Y: rows in 3 groups, each row roughly a mix of its group's directions
Y (95 x 10)
[[  9  -1 -14 -44   9 -45   9 -20 -33  12]
 [ 33   6   4 -17 -20 -13 -19 -33  10 -50]
 [  8  -1  34 -20  49   2  -5 -35 -17  19]
 [ -9   1 -17 -15 -15 -11 -22  31  13  59]
 [ 44   1  14  37  29  -7 -27  22 -14 -16]
 [ -7  20 -19  51  19  32 -35  -3  -2   5]
 [  2 -12  54  44  19  18 -14   8  10  -4]
 [ 19  10  -3 -32  24  -6 -38  15  33  34]
 [-33 -12 -44  22   2  43 -19  -4 -13   4]
 [-17 -20  38  26 -41 -14   3 -11  -3  36]
 [ -7  31 -19  33 -13 -42  -3  37  -9  12]
 [ 22  42 -46 -23   0 -19  18 -14   0 -18]
 [ 10 -36   3   8 -30  23 -21 -41  33   6]
 [ 62 -14  15  -2  31   0 -10 -23  -4 -15]
 [-49 -34 -12 -19 -19   9 -26  -1 -29   6]
 [ 11  22  50  25  -6  18  17   9   0 -40]
 [ 38  49  10  10 -10 -10   4  15 -17 -36]
 [-39   8  36  -3  -1  22   9 -49   7 -11]
 [-43  22  44   5  -8  26   5   7  30   4]
 [ 20  -8  10  22  53  24 -26 -12 -22  20]
 [ 39  16 -34 -17   1 -42   8 -28 -10  12]
 [  2 -46 -17 -15 -22  12 -24 -33  33  11]
 [ 26  22 -16  -2  19 -32   8  33  44  13]
 [-36  -2  24  57   3  22  13  -6  14  -8]
 [-21 -44  14  -1 -37  10  15  -8  11 -41]
 [ 33  -6 -29 -16 -25 -15  52   6  17   1]
 [-17  61   1  13   9  18 -14 -34   4  10]
 [ -6 -16  36  -3 -30 -26 -32 -26  20 -27]
 [-12 -12 -19   8 -34  18 -41 -20   8 -41]
 [ -2 -17 -30   6 -19   8  54 -13  16 -32]
 [ 60 -23 -19  31  19   7   1 -13   6   5]
 [ 28  18  -1  10 -52 -26 -21   6  31   4]
 [ 16   4 -22 -20  25 -21  -2  33  47  24]
 [  6  -6  -2 -14 -36 -40 -29  45   5  -3]
 [ 53  16  38   8  28 -10 -24   5   3  -2]
 [-38 -27  -3   2 -45   8 -39  -7  -3 -16]
 [-44 -28  17   5 -16  -8  22  10 -32  33]
 [  3  15 -30 -26   8   7  57  11  -4  28]
 [ -2  18   1  35 -11 -19  -9 -10 -15  60]
 [ 34  40   7   4  32  25  26  -2 -25  17]
 [-21  35 -10   0 -44  21  32  27   7  11]
 [ 42  -7  -4  24  13 -24 -51 -14  11   2]
 [-44 -28  28   8  -6  34  -8 -24   3  25]
 [-12  10  22  69  10   2  13  -1  13 -12]
 [ 11  11  33  33  19  16   4  33  17 -40]
 [ -5  -6  29  -8 -12 -41  45  -2 -34  -2]
 [ 30  10  13  12  26  20  23  -8  22 -51]
 [ -6 -11 -23  -7  24  49 -13 -33 -31  10]
 [-33 -61   3 -20  -4  -4   6  20  -7 -16]
 [ -9  26 -33  26 -16 -37  40   8  11 -12]
 [  5  50  16  -8 -28 -35 -25  14   0 -19]
 [-39  37  -6  -9 -48 -12  -3  20  16  -4]
 [ 54  29  19 -19  23  -8   1 -26  15 -10]
 [ 16 -13 -41 -24  13 -14   9  15  46 -25]
 [ 13 -16 -24  34 -23  28 -15 -32  36  -5]
 [-24  35  35  30   9  30  -8  20  19 -17]
 [  8 -17  35 -27  -4   5  16  46  27 -27]
 [  8  22  40  -1  33   0  31  40   2  15]
 [-20 -35  11 -31 -39 -31 -26  -4  11   4]
 [ -9   5  18  38   5  11  34  18  28 -42]
 [-15 -55  11 -21 -16  -3  -2 -22  -7  38]
 [ 16 -49  21  -5  37   8  -1 -36  -2  12]
 [-35  -3  47  15 -16  -1  26  11  36   8]
 [ -2  41 -19  60  12  -8  -3  -9  -8  -8]
 [-38  24   8   2 -45  -1  -8  35  -2 -25]
 [ 35  16  24  14  27  19 -28  14 -24  34]
 [ 29  -5   0   6  14 -13  34  21  56  10]
 [-12   0 -21 -16 -15 -22   9  -5 -30 -60]
 [-23  11  -6 -32  42 -25 -22 -15  -3  35]
 [  0 -31   9  52  14  15   5  26  -3 -34]
 [ 17 -47 -15  47   6 -20  16 -12 -14  -6]
 [ 36  24 -15  33  19 -23 -33  13 -26   3]
 [ 26  29  -7  28 -25 -14  -5 -35 -14 -38]
 [ 18  63 -15  -9   4 -19  11 -28  12   0]
 [ 16  -7  15 -29 -25 -58 -11  -3  21   9]
 [-11 -20 -11  -1 -30  16 -55  -7  34  -5]
 [-14  44  26 -43 -12   2   8  -6  31  14]
 [ 22 -11  35  32 -13  -6  48 -12  20  14]
 [ 29 -34 -29 -21  15 -47   7  -1   6 -17]
 [  2  27 -10   4  52  17  19  31 -11  27]
 [-12 -32  12  13   9  41  24   6  15 -44]
 [ 14   6 -36   6 -44  -8   7  29  29  27]
 [  7  -1   1 -58   0  15 -26 -30 -10  27]
 [ 40 -15  -5 -19 -31 -17  22   0  28  36]
 [  9  28  -2 -22 -43 -17  18  46  -1   8]
 [ 22 -17 -19  -9  42 -19  12  21 -33 -33]
 [ -2  -3 -41 -13   5 -11 -21 -34 -31  38]
 [ 26   9  58  21 -18 -14  24 -18   0  11]
 [ 14  30 -18 -17 -17  11  53  23  -1  26]
 [ -1   8  34  -8 -54 -23 -25  21  10 -12]
 [  4 -12   5  -7  41  24  -4  28 -31  43]
 [-23  22 -43  -7  47 -19  -6 -23   1   2]
 [-23 -15  -1 -46  32  31  -8  22 -13 -20]
 [-20  25   3  33  35  30 -14 -20 -20 -28]
 [-19 -22   0 -26  -9 -13  30  -7 -36 -45]]
one row of each group, then the others: which group is each in?
[  0  -7  35  41 -20 -10  44  12  18  12]
(62)
[-28  10   3 -16  18 -14 -44 -10   9  48]
(37)
[ -5 -11 -41  50   0 -12   9  22 -20 -23]
(94)

[ -9 -12 -47   0 -13 -20   8 -43 -21  27]
(94)
[-14  -4  30  60  14  22  -5  17   6 -17]
(94)
[ 39  21  14  35  21 -20  21 -29  17 -14]
(94)
[-21  -6   6  28 -18  32  11  12   2 -56]
(62)
[-24 -23  28  23  -2  19  37 -32  28  -7]
(94)
[ 34  36 -10   0 -20 -17  -8 -16  30  39]
(37)
[-36  60   0  10 -15  -5  17   3  23   3]
(94)
[ 50  25  30  25   6  23 -15  11 -20  10]
(37)
[ -4 -22 -12 -16  61  10  24  -7 -27   6]
(37)
